In the rows, zero is written as 128.
Each row of Y is roughly a mix of the hidden directions of one of 4 groups.
Y (164 x 12):
[[104 167  73 106 150 145 127  95 125 137  92  98]
 [ 61 121  97 105 150 146 118 138 120 177 126 112]
 [131 124 184 117 111 146 127 172  87  83 142 123]
 [ 74  73 144 127 162 118 132 129 151 106 163 122]
 [105  90 137 156 144 127  80 189 107 114 134 121]
 [166 161 122 104 127 126 166  66 153 135 109 142]
 [ 73  60 150 135 123 123 140 141 101 121 144 115]
 [145 181  96 129 116 163 128 102 152 170  94 140]
 [181 126 140 152 138  86 125  96 114 112 174 156]
 [ 88 123 122 178 155 135  77 162 100 141 118 123]
 [129 154 135 105 134 156  58 126 102 172 127 119]
 [113 153 129 208 139 112  90 143 112 120 143 122]
 [146 142 135  72 125 158  83 139 102 175 129 135]
 [ 77  87 130 135 189 128 113 102 127 132 156 130]
 [ 71 105 113 148 147 125  77 168 120 151 132 117]
 [154 107  84 133 153 124 119  97 177 175 113 141]
 [111  67 147 107 140  90  94 130 139 168 141 138]
 [131  79 139 101 103  88 166 105 136 125 163 158]
 [ 92 101 130 152 161 118  81 183 114 120 146 114]
 [111 162 114 151 122 156  95 126 164 171  78 130]
 [132 152 145 112 149 149  64 135 105 181 118 122]
 [129 101 106 149 102 107 185 122 155  74 134 133]
 [131 106 101 137 116 112 199 132 156  83 120 130]
 [165 104 120 115 138  85 137 108 186  92 143 141]
 [148 165 118 104 114 123 178  66 153 129 127 138]
 [ 77 158 153 114 133 148 126 164  73 108 133 114]
 [146 136 160  82  93 177 131 152  98 133  97 132]
 [122 148 168 117  85 141 153 168  93  84 142 126]
 [103  70 113 132 174 115 113  86 159 128 145 128]
 [ 87  92 119 164 132 128  85 184 112 127 135 121]
 [121 158 130 113 131 149  57 111 102 169 128 108]
 [159 157 121 102 107 126 171  65 154 138 126 137]
 [150  67 103 123 131 100 102 121 184 131 123 142]
 [138 148 113 154 188 107 122  68 114 139 148 124]
 [165 120  72 140 126 115 134 100 171 169 121 148]
 [ 95 116 171 128 162  98 124 116  81  91 155 117]
 [158  96 102 142 153 107 118 128 192 169 124 133]
 [ 94  48 121 130 128 125 137 157 109 132 145 105]
 [ 86  70 123 138 161 128 121  78 128 119 150 145]
 [129  55 158 116 131  97 158 159 141 118 141 136]
 [ 93  61 132 119 174 138 122 132 149 121 160 137]
 [198 170 150 136 111 111 114 132 141 101 143 154]
 [ 77  78 123 137 183 127 106 108 143 146 133 131]
 [134 167 124 134 135 151  68 112 112 185 124 117]
 [158 139 143  93  65 166 151 144 103 131 126 146]
 [ 64  73 135 148 130 120 113 141  94 140 138 110]
 [104 157 182 129 110 139 141 135  73  89 143 123]
 [ 88 157 101 131 150 149 116 112 114 196 113 114]
 [ 79 138 108 142 143 152  96 136 104 189 112 115]
 [120 153 129 109 150 149  61 121 110 181 120 124]
 [112  55 122  97 110 143 162 164 128 126 128 115]
 [ 97  97 132 164 124 132  88 191 102 122 137 119]
 [141 119 124 149 101 110 189 120 140  66 132 138]
 [100  96 133 169 124 127  80 186 107 121 132 123]
 [159 144 126 105 109 128 180  66 146 107 135 142]
 [ 83 122 108  80 145 129 154 170 134 145 160  98]
 [171 123 123 174 102 113 121 101 155 104  91 165]
 [162 194 140  91  98 145 113 135 122 126 101 150]
 [121 141 191 129 105 138 130 142  77  83 137 123]
 [115 147 134 102 141 150  62 138 111 181 127 112]
 [108  99 145 158 140 136  75 184  94 124 127 120]
 [116  91 127 153 110 100 180 137 153  75 144 132]
 [152 195 150 151 143 106 115  91 150 108 129 152]
 [100  90 118 177 138 117  71 165 125 130 140 123]
 [159  85 159 136  94 128 120 170 116  78 123 142]
 [170 172 135  99 118 127 175  78 144 128 120 135]
 [176 177 139  91 116 167 133 117 130 139  93 146]
 [ 66 110 108 128 165 115 132  74 140 120 148 118]
 [ 81  89 117 156 125 127  86 183 117 133 138 119]
 [ 73  68 121 121 175 130 108 135 140 126 142 124]
 [ 99 109 116 143 173  79 140 101 113 103 172 116]
 [100 155  98  93 135 126 155 146 147 185 147  96]
 [165 114  89 134 153 110 131 106 189 165 135 134]
 [168 196 141 134 130 112 131  86 135 111 138 158]
 [176 166 146 128  94 121 150 136 167  87 141 151]
 [ 89 160 182 129 122 142 127 154  76 107 123 115]
 [156 173 123 109 119 123 180  72 151 124 122 138]
 [ 95 156 151 107 105 136 134 148  76  77 136 107]
 [119 177  90 181 129 146 110  91 134 110 110 110]
 [ 78  66 119 118 154 146 133 143 113 147 114  94]
 [126  74 165 155 121 101 122 176 151 105 145 141]
 [173  84 158 145  99 117 107 159 129  83 124 143]
 [ 81 103 101 154 159  81 126 113 114 121 167 112]
 [157  72 156 149 108  74 152 129 145 120 132 141]
 [185 170 163 123  89 141 134 156 102 116 117 129]
 [ 60 103 124 136 174 124 127  89 120 124 156 128]
 [160 154 125  93 108 126 183  78 153 121 123 140]
 [ 70 154 113 118 162 149 121 150 102 173 123 106]
 [184 190 122 137 151 120 115  96 153 128 122 145]
 [ 92 159 169 125 115 130 134 137  73  83 143 110]
 [157  83 178 162 128 106 117 161 141 142 144 159]
 [150  86  93 140 154 113 120 116 186 167 128 141]
 [177 134  93 135 146 117 133  95 179 170 126 137]
 [ 89 175  98  93 115 167  97 123 111 106 134 109]
 [ 74 147 105 122 154 162 127 130  97 179 115 112]
 [156 162 138  96  82 185 145 147 124 134 103 129]
 [162  84 176 125 116 107 165 155 128 116 149 161]
 [197 167 108 141 114 133 130 138 177 122 130 136]
 [ 64  68 112 135 131 130 141 147 118 136 136  98]
 [103  95 113 116 173  79 153 107 121  99 162 121]
 [ 90  63 120 110 128 148 133 157  92 146 127  99]
 [ 84 178  89 108 132 178 127 141 124 111 134 108]
 [ 93 144 176 122 122 155 122 173  76 112 118 124]
 [129 196  92 141 149 174 128 115 121 144 106 118]
 [ 85 113 127 176 133 132  77 171 101 133 124 124]
 [ 98 122  96 160 146  98 180 101 158  95 115 127]
 [ 95 141 155 109  99 149 132 163  73  85 127 120]
 [ 83  90 124 153 146  81 121 104  95 128 165 132]
 [172 131 166 130 100 121 102 137 123 170 156 175]
 [ 86 114 172 124 122 131 117 156  82  80 140 114]
 [148 120 116 155 104 107 190 103 140  77 126 136]
 [104 170 105 134 156 142 120  90 122 191 115 117]
 [136 115 121 138 107 114 198 119 138  69 134 137]
 [159  91 157 114 112 122 148 143 124  58 150 138]
 [185 187 131 120  90 130 129 150 112 130 103 117]
 [129 184 102 135 163 164 130  90 106 137  97 112]
 [ 64  65 122 129 159 126 111 140 131 120 142 129]
 [144  83 144 134 172  83 132 132 126  87 166 118]
 [ 61  93 106 127 178 124 119 112 143 137 143 123]
 [148 171 119 108  80 175 134 130 138 157  94 145]
 [122 162 122 111 150 145  74 108 110 189 119 121]
 [ 81  64 122 112 171 146 119 138 137 121 152 137]
 [166  93 163 159  90 110 103 140 138 141 161 159]
 [139 103 138 142 108 107 197 133 138  76 139 133]
 [ 72  83 117 141 175 121 111  98 148 149 128 131]
 [179 171 158 134  79 132 140 164 110 124 115 132]
 [112 174  87  83 138 160 103 117 113 144  99 103]
 [189 168 132 125  72 134 143 152 115 124 112 135]
 [154 102  90 138 163 111 106  92 173 165 119 131]
 [159 128  73 131 131 115 135  93 179 166 116 137]
 [ 80  67 106 119 104 133 147 168 127 133 134 107]
 [177 202 120 112 142 138 118 102 131 132 112 139]
 [ 91  65 107  93 125 148 150 157 114 143 117 104]
 [ 98 109 152 144 125 132 101 193  90 105 150 113]
 [124 112 107 127 115 104 202 118 146  79 125 130]
 [150  80 154 136 152  84 106 126 143 173 114 157]
 [134 177 113  94 120 124 188  88 153 132 122 133]
 [133 132 154 118 133 145  52 154 114 172 131 127]
 [138 191 103 117 144 169 122  92  99 136 104 116]
 [106 167 131 100 147 160 145  84  95 170 137 109]
 [130 157 128 115 135 154  55 118 106 172 122 119]
 [156  97 180 170 107  96 127 143 136 124 158 159]
 [101  97 147 146 146 131  89 190  96 105 137 119]
 [104 182 101  99 147 168 101 141 113 138 102  99]
 [133  64 157 135 118  84 150 132 147 144 161 151]
 [148 123 134  92  76 155 179 158 146 102 131 133]
 [163  82 169 139  95  99 150 150 136 117 155 154]
 [181 125 103 135 147 117 127 115 187 173 120 134]
 [ 90  59 118 115 120 136 163 159 125 119 141 102]
 [ 71 126 164 124 128 144 115 155  72  99 126 120]
 [147 107 131 147 109 114 189 118 135  65 133 142]
 [ 70 151  97 115 137 151 133 118 116 187 127 111]
 [ 73  64 113 153 128 108 132 153 145 127 140 110]
 [108 194 100 144 156 157 113  92 114 140 111 114]
 [118 152  96  89 135 180 138 156 117  86 103 111]
 [174 198 140 140 117 121 125  95 135 116 138 157]
 [177 114 161 121 111 127 156 146 120  63 128 142]
 [ 78  57 131 137 163 130 115 116 136 124 145 141]
 [192 104 124 136 150 121 108 130 178 164 115 134]
 [ 71  59 130 140 138 119 135 151 122 123 139 102]
 [180 140 157 168  90 112 131 142 129  82 116 147]
 [118 152 157  97 110 167 137 154 167 116  74 128]
 [ 85  96 106 149 183 121 101 115 123 161 114 102]
 [161  92 111 120 132  82 156 124 118 100 184 138]]
Which two rows in each list fit none of the groups? Every other row fits one group, some only roughly. Give them in the order they come.
    q_363: [ 77 156 151 121 114 159 138 173  94 160 146 122]
    q_823: [145 169 128 112 121 153  71 124 107 183 120 127]
    q_495: [125  72 154 142  98  77 147 138 150 112 159 137]
    q_563: [ 94  68 152 149 168 118 114 118 149 119 166 130]
    q_280: [170 140 132 102 115 113 170  72 157 102 142 139]
    q_434: [142  74 172 143 107  98 150 141 126 115 163 160]
    q_129: [154  88 159 111  79 146 133 183 133 108 123 136]
    q_533: [ 94 122 138 180 150 126  76 168 101 121 138 119]
    q_496: [170 135 142  77 124 130 191 116 140 101 129 136]
    q_944: [132 119 118 181 126 102 178 103 149  82 111 135]
    q_744: [166 157 145  97 115 124 178  76 138 105 139 136]
    q_552: [103 164  73 127 122 158  76 129 139 147 107 110]
    q_153: [126 169 135 136  76 185 119 148  94 113 129 128]
    q_942: [201 175 138  96 122 134 131 122 134 119 118 157]
 => q_363 q_153
    q_853: [158 195 138 131 150 124 137  73 131 116 131 150]
    q_377: [ 97 176 115 109 146 176  84 150 110 123 124 104]
    q_29: [129 176  88 132 140 155  91  96 118 148  92 102]
    q_852: [115 127 119 155 177  72 133  99 153  98 158 122]
    q_213: [126  58 155 112 110 133 146 174 116 104 141 115]
    q_24: [182 124 177 147 109 120 113 125 117  76 125 149]
    q_952: [ 56 116  89 128 149 146 119 143 119 166 136 111]
    q_232: [105  73 108 145 165  92 139 147 151 109 154 100]
    q_170: [138 103 122 128 142  74 176 122 143 111 180 108]
    q_880: [145  94 156  92 119 114 197 115 150 107 137 133]
 => q_170 q_880
    q_164: [ 94 173 116 109 171 140 127  99 119 181 121 110]
    q_856: [173 138 142 119  70 140 151 162  88 134 108 117]
    q_90: [128  57 152 118 132  76 152 120 143 137 144 138]
    q_703: [ 81 120 171 123 124 137 134 173  86  90 141 122]
    q_408: [ 68  72  99 120 158 125 120 122 135 112 156 128]
    q_869: [101 144 137  90 126 171 117 187 108  94 135 115]
    q_354: [160 146 169 111 134 161  73 145  91 153 129 137]
    q_465: [156 108  95 137 172 121 102 118 163 184 116 137]
    q_527: [ 84 157 114 132 115 162 117 125  92 187 124 106]
    q_152: [132 165 136 104 156 158 172 137  95  81 112 106]
    q_941: [173 182 145 108 134 137  98  94 143 164 144 120]
    q_327: [185 186 133 126  89 139 141 137  95 129 125 136]
    q_643: [105  89 127 174 139 113  86 173 128 108 160 121]
 => q_856 q_941
